Each row is where one point has got to under a steady rotation. How many ticks took it there?
The counts run from 0 to 821.
[-15.7  -1.5   4.1 -25.8  -9.8  15.4  19.7   2.0  10.0   1.1 -26.7 -15.8
  20.8   8.9  -3.8 -20.4 -14.2   2.2  45.7   2.3   0.0 -23.0 -25.3  11.7
  -5.7  -4.8  -1.2  -8.9  28.9 -26.0  10.2  -2.2  -4.1  -7.4  -2.3   8.8
  12.2  20.9  -3.7  -9.8 -29.5  30.5 -18.1  11.5  -2.2   5.6   9.9   6.8
  -7.0   6.4 -13.1   3.8 -12.3] -> 84
[ -2.6   9.7   1.9 -29.0   8.0   9.2  -8.4  16.0   7.2   5.0 -26.7 -16.4
  -2.4  16.5  -7.0   0.1  -9.3  19.7  27.5  -5.3  18.6  -3.8 -11.0   9.1
 -31.6  -5.4  12.9  -7.3  22.2 -21.2  28.5 -11.5   1.3   8.5  24.3   9.8
  27.2   2.8  -9.7  16.5 -11.3 -14.8  -7.1  28.2   7.9  11.3  11.3 -12.9
  -0.6  -8.9 -15.6 -10.5  15.9] -> 220
[ -9.4  -5.2  -5.0   8.3  25.2  19.5  18.3  21.1 -12.8   0.3  -4.8 -12.1
  11.8 -17.1  -8.0  11.0 -10.9 -18.6  20.2  13.4  -6.2  -7.1 -38.4  -1.4
   6.7   6.4 -31.4  13.8 -14.3  12.7  -5.2  -7.7  -4.9 -19.5 -14.1   1.1
   7.7  -2.2  11.7  13.8 -12.7   3.0  -8.8  -6.1 -10.8  -4.9  12.5   0.7
  23.9 -23.2 -33.9  -9.0 -22.5] -> 682
[  5.3   0.8 -10.8  -9.5 -11.0   4.4  16.4   0.2  18.1 -13.2 -38.9  -7.2
  -9.5  -5.0   1.2   7.8   6.6 -14.8  21.8 -11.4  12.1  -3.0   7.0  -6.0
  -6.7   4.7  20.9   3.1   3.2  -0.4  22.9  12.1  -0.8 -25.8  22.2  -5.1
  -4.3 -10.1 -34.2   4.1 -15.4  15.4   8.8   3.0   3.3  24.7  41.3  -8.2
  -0.3 -22.8 -29.8 -15.0 -15.8] -> 539
[  1.5  22.0   4.1 -13.0  -2.7  40.0   3.8   7.9  -6.9 -20.5 -14.1  -7.4
   6.8 -18.9  -0.1  -7.8  18.1  -9.5  25.3  -8.1  -4.6 -23.2 -19.4  10.4
  -8.3  23.3  -3.9   4.4  -3.8   6.7   2.4  -1.2  16.8  -6.3 -22.5   7.5
   9.4  12.0   2.9  10.4 -27.5  10.1 -21.3   2.3 -10.2   8.8   3.6  12.1
   2.6 -38.8  -1.8 -26.0 -24.1] -> 265
[ -5.2  17.9   5.3 -27.6  33.1   2.8   5.0  24.1  13.0  -2.6  -9.6  15.8
  -1.0  -6.2 -11.4  10.5  -1.9  -3.6  27.8  11.7  12.1  -3.8 -11.2   9.4
 -40.0   6.2   4.2  -8.0 -13.9  12.3   2.3  -1.9   0.7  -7.0  11.4   1.9
  -4.2  25.9  -2.3   2.0  -0.3   8.0 -11.7  -6.6 -17.5   0.4   7.5 -22.1
  -7.8 -35.4 -35.7 -17.0  -7.6] -> 541
[ -1.5   5.6  -5.3  -2.7  16.1  -2.2  10.9  -4.2  14.6  16.3 -20.7  -3.4
   8.0  22.1  -3.5 -12.5 -14.5 -17.7  18.1   3.9  24.5  -0.8 -29.0  -4.7
   0.6 -12.2 -18.2   4.5 -11.2  19.3  17.5   0.2 -16.9 -25.2  15.9 -13.1
  -5.8  19.6   6.2   3.3  16.6  16.3  13.8  26.0   3.2  -0.4   6.1 -22.4
  33.8 -21.5 -35.3  -2.1  -2.9] -> 502
[ 18.0  -7.1 -44.4  -5.7  10.5  20.3 -11.3  11.7 -22.4  14.0  -3.7 -20.9
   2.3   8.6  -5.4  -7.7 -10.7   4.5  -2.1  10.8  -5.9  -9.5 -27.4  -6.4
  -0.6  11.4 -30.0  -9.7   1.3  -6.3  -9.5  -7.8  -1.6 -22.5  10.4  10.0
  34.6  25.9   1.2  10.2  -0.4 -14.2  -8.3  23.1   3.0 -13.4   3.6  -3.6
  18.6 -13.3 -16.3   4.0   3.8] -> 1
[ -1.6  37.0   2.0  -9.9 -14.0   6.7  10.5  -1.1   4.7  15.6 -28.3   7.7
   5.4  19.0  -3.5  -8.0  -3.6  -1.4  23.1   1.6   6.7  -9.2 -26.6  -1.2
  -9.6  -2.6   4.9 -24.8  15.3 -12.0  20.5 -17.6 -15.8   8.1  14.5  17.9
  34.0  36.2  -5.3  10.8   3.6  -4.7  -6.7  16.0   3.9  -6.9 -17.1 -29.0
   7.0   1.6 -23.0   8.2   4.5] -> 591
[  7.0   5.5  -6.6 -32.4  27.8  21.6  -3.4  23.3  -8.5  -9.4   5.5   1.1
   2.8  -4.2 -18.5   3.0   2.3  11.0  30.6   2.9  -1.9 -18.0 -16.6   9.2
 -38.8  17.8  -7.1  -8.3   3.0   2.4 -13.4  -2.4  12.4   2.8   5.5  10.5
   3.2   9.8  -7.4  15.7 -11.8 -11.1 -25.7 -14.3 -18.2  13.8  10.7   8.4
 -13.5 -31.1 -20.1 -27.9 -15.6] -> 542
[ -3.7  -3.9 -20.6   5.4 -16.4   1.0  28.6  14.7  -1.4  -1.9 -32.6  -3.3
  -7.8 -11.1  -4.3   4.8 -19.6 -17.4  13.3 -13.6   3.2  -2.5 -13.6 -21.8
  15.4  -2.9  -2.3  15.7  10.1  -1.4  17.4  -7.7 -14.4 -28.9  14.1 -12.2
  14.6   4.8 -16.5   7.4  13.3   1.0  11.4   7.7   7.8  22.6  18.2 -13.4
  10.9  -9.0 -46.1  15.3 -13.8] -> 305
[ -8.1   9.9 -19.2  -4.3  -8.8  33.2  25.6   4.2  -3.4 -20.8 -13.0 -22.6
 -14.3 -18.0   3.0  -4.2  -2.8 -23.7  21.4 -22.0 -17.2 -23.3 -26.8   3.7
   7.0  15.8  -6.1  -1.3   0.2  18.3  11.2   7.3   5.0 -16.6 -16.6  -2.5
   1.7 -10.8  -0.5   0.5 -28.1  12.6  -5.8 -12.4 -13.9  14.3  16.2  18.6
   5.8 -22.2 -14.4 -20.2 -23.5] -> 266
[ -9.8  -8.3  -8.1 -12.3  34.2  16.9  24.7  20.5  11.9  -8.9   3.6 -22.4
 -21.5  -3.8  13.4  -4.3  -8.5  -1.7  22.3 -23.5  -0.3   5.2 -21.7  15.6
  -7.5   2.5  -0.6  -1.3  -2.8  13.6   9.6  15.5   5.5 -25.6   5.5  -9.3
  -9.0  -5.6  13.4 -10.3 -17.8  11.3  21.0  21.2  -2.7  -6.7  24.9 -10.0
   9.1 -31.6 -26.5 -14.0  -4.5] -> 638
[ 11.4 -21.0 -37.1 -25.3  17.2  -7.3   6.0   1.9   1.2  11.6  -8.5  -9.0
   3.6  18.6 -20.3   8.1 -15.5   1.6  18.7   7.1  12.6  -2.0 -20.3  -5.4
 -24.1  -2.4 -11.4 -15.9   0.8   0.7  -8.3  10.1 -10.1 -20.2  33.1  -6.4
  -7.6   2.9 -25.5   0.7 -12.8  -1.0  -9.8  -6.5  -0.1  10.0  21.0  -3.1
   2.5 -13.1 -43.3 -12.8 -11.4] -> 432
[ -2.9  21.2  -5.4  26.1  -2.3  16.4  24.8  20.4   2.2   2.5 -24.3  -8.7
 -22.4 -13.6  14.0  -0.9   2.4  -4.7   9.4 -13.1  -1.9  20.7  -6.1   8.2
  17.1   5.4  10.0  -7.6   8.1  -5.8  22.0  12.2   7.3 -23.9  14.4  19.1
  23.4 -11.0  -9.0  10.2 -14.7  -3.3  19.9  19.0   8.8  -4.8  29.6  -5.6
  13.5 -11.5 -21.2  -8.2  -4.3] -> 348
[ -7.2   9.4   2.9 -16.0  19.8  27.7   3.4   5.1  -7.8  13.4 -12.0  -5.8
 -15.8  24.9 -13.1  -6.7   2.5  23.0  16.7  -6.9  21.3  -3.4 -21.4   2.6
 -38.1   5.8   0.2 -19.1  17.6   0.0   4.2  19.6   7.7   8.6  16.2  12.8
  11.2   1.4  -6.3   6.9 -12.6 -23.6  12.9  30.0   7.5   6.2  15.8  -3.3
  25.0 -20.1 -18.4 -23.3   0.5] -> 744
[-10.7   4.9  -3.2  11.2   5.8   8.1  24.3   6.2  -1.5  15.4 -26.4   8.4
 -17.4 -11.6  -3.3  -9.0   0.8 -13.1   2.8  -0.8  15.3   9.3 -16.1 -15.9
   0.6   2.3  -0.7  -5.0   1.1  19.4  10.8  19.6  -5.0 -26.8   9.0   8.7
  -2.3  14.3  -1.8  -5.4  -3.4   6.8  31.2   8.4  -7.8  13.5  24.3 -16.1
  17.9 -29.5 -38.5  -7.3 -32.4] -> 753
[ -3.4 -16.2  -4.4 -14.7  56.5  15.3   0.9  32.4  -5.8   9.2   2.3  -7.8
   2.2   4.2  -6.3   2.1 -21.2  12.3  19.4  10.8   7.7   4.6 -22.7  10.3
 -22.7   2.1 -23.6  -8.5  -1.6   4.1  -1.9   2.5   4.5 -17.8  16.9   2.5
   6.3   6.8  11.0  11.2  -9.9  -6.5   1.0  20.4 -16.8  -9.2  19.3  -7.3
  10.2 -27.3 -35.3 -20.1   0.9] -> 328
[-12.5  15.1   2.6  -8.0   7.9  24.3  11.2  27.7   3.0   3.3  -2.7  -5.7
  -2.2  -1.8   1.9 -19.2   4.0  13.3  25.0  -6.6  -7.9  -1.3 -14.3  13.8
 -10.9   9.6   5.7 -37.1  22.8 -23.5  -1.3   5.1   8.7 -10.7   3.0  32.5
  27.3  27.8  -0.9   1.4 -35.9   1.7  -3.5  15.7  -5.1 -17.7   8.8 -12.4
 -15.2  -4.6 -10.4  -9.6  -6.1] -> 455
[ -0.9  15.6  -8.9  10.7  10.2   6.2  13.7  23.5   9.2  13.1 -31.1   3.8
  -9.1 -22.8  10.4  -2.5   4.2 -13.3  -0.8   9.7   3.8  19.7  -9.4  -3.7
   5.4  -3.5   3.9 -22.0 -12.5  -0.1   8.2   4.0  -3.2 -33.1  17.8  24.8
  22.2  17.7 -12.0  -0.4 -13.0  16.5  17.2   8.0  -9.0 -18.1  22.0 -28.7
   6.8 -26.4 -25.3  -2.4  -8.3] -> 349
[-10.3 -13.0   4.7 -17.8  42.4  16.3   5.8  25.1  -3.0  14.1   5.2  -5.5
  -2.9  14.8 -14.2  -0.7 -10.1  22.6  21.1   1.0  19.6   5.5 -23.1   3.3
 -29.4  10.9 -10.9 -10.2  13.1  -1.2 -11.1  18.7   3.3 -10.5  17.1   2.6
   2.5   7.7   6.5   5.4  -2.6 -12.3  11.0  24.0   1.0  -0.7  16.8 -12.3
  12.0 -26.3 -35.2 -15.3  -6.9] -> 536
[ 16.3  -0.8  -3.9  11.6  15.7  33.8   5.7  14.8 -20.3  -5.2  -2.5  -3.1
  16.5   2.7   1.1  -6.4   5.2   2.4  20.3  -3.5   2.1  -7.5 -17.8   4.9
   5.5  26.2 -29.4  24.8  17.5  -9.7   3.0  -7.5  12.8 -27.3  -1.8  -4.0
  11.7  11.7  13.0  28.1  11.2 -11.2 -23.2  19.6   0.1  24.0   7.9  17.9
  12.4 -14.5 -14.1  -4.6 -17.5] -> 303
[ -5.7 -13.5 -18.4 -21.4 -12.8  30.0  19.9  -9.4   1.2 -15.7 -13.2 -27.4
   8.2  15.1  -1.1 -12.2  -6.8  -5.3  41.1 -19.4  -4.9 -26.3 -21.7   5.0
  -2.0   6.9  -6.9   4.1  24.8 -15.9   3.6  -4.4   1.5 -23.4  -9.5 -10.6
   5.0   8.2 -10.5  -4.7 -23.6  25.9 -21.1  13.2   8.2  13.8  16.7  16.2
  -2.5   3.7 -10.3   4.5 -15.4] -> 292
[ 16.9  20.0 -17.1  14.1  -7.0  28.2  10.3   8.4 -17.0  -9.2  -7.8 -14.5
 -18.0   6.7   1.0   7.8  12.9   4.8  11.1 -12.5  -5.9   7.3 -14.6  11.1
   8.7  17.5  -4.0  -8.2  13.1 -10.2   5.1   9.3   3.9 -15.2  14.3  28.6
  23.0 -15.7 -12.8  34.0 -26.8 -28.6  -3.2  12.4  12.4   5.1  25.2  16.0
   4.1 -12.0 -16.1 -30.2  -1.8] -> 347
[ 13.2  13.0  -6.6   5.6  20.1  13.5  17.7  -1.2  24.2  -5.7  -4.7   4.8
  -6.8  23.3  11.9  -1.0  16.5  -5.8  12.6 -12.1  21.7  18.9  -2.5  16.6
   2.1  18.5  -8.1  -1.7 -13.2  -5.2   4.1   6.3  -0.1 -32.8  26.2 -15.1
 -12.9  10.9  -9.8  25.3  19.2   7.3   8.0  28.3  20.3  -1.6  15.2  -8.2
  14.6 -31.1 -29.8 -10.9  10.0] -> 528
[  1.1  -4.5 -13.1 -14.3  17.0   6.8   0.4   1.1  -5.1   8.3  -9.6  -3.4
  16.5   8.0 -23.8  16.4  -3.1  -6.9  15.0  10.2  17.9 -17.2 -36.5 -13.9
 -17.2   9.4 -28.8  14.5 -12.9  16.1  -0.9 -13.6 -10.6  -0.5  13.6 -23.0
   1.4   5.8  -9.7  25.6   9.9  -6.3 -15.6   3.5  10.1   7.7  -0.3 -17.4
  27.9 -23.0 -35.0  -7.9  -3.3] -> 295
[  3.2   0.5 -16.3 -26.9  14.0  19.0   2.3  -2.3   4.7   4.0  -4.4  -3.3
  13.6   4.6 -16.3 -10.0   8.5  -2.9  22.9  13.1   6.2 -16.4 -22.1  -0.1
 -28.4   2.6  -7.0 -30.7 -11.1   3.0 -22.3  11.3   3.1 -15.8   2.0  10.7
  -2.4  32.2  -8.8  -9.3 -29.7  23.9 -22.9 -11.8 -13.6  -6.5  10.3  -2.0
   0.1 -31.0  -8.9 -12.3 -21.2] -> 154
[ -6.6   6.0 -18.1 -20.9  38.4  10.4  11.0  36.1   8.3 -14.5   6.4 -12.8
 -17.4 -24.2  14.4   6.0  -3.3  -4.9   9.0  -7.5  -6.4   0.7 -15.1  10.0
 -14.7  13.0  -7.8  -9.8 -13.8   3.4   0.6 -18.6   7.6 -21.4   9.4  -7.9
  25.7  25.3   4.0   5.1   2.5   2.7   8.2  13.5  -3.7 -16.5   8.2 -22.5
  -4.1 -29.6 -24.2   4.6   8.8] -> 524
[  3.4   0.6 -22.7 -25.3  10.3  -4.4   3.5  13.0  12.8  10.2 -13.5 -13.4
   1.8  12.3   3.2 -17.8 -22.9   0.6  23.9   2.1   3.9  -9.1 -17.5   8.0
  -9.0 -10.9   1.6 -28.1   6.2 -11.8  13.3  -8.1  -6.0 -17.5  23.4   9.7
  23.0  42.2  -0.6 -13.5  -5.9  20.0  -5.9  24.4  -7.0 -16.0  -1.2 -16.9
 -12.8  -0.7 -26.4  10.0   8.5] -> 110
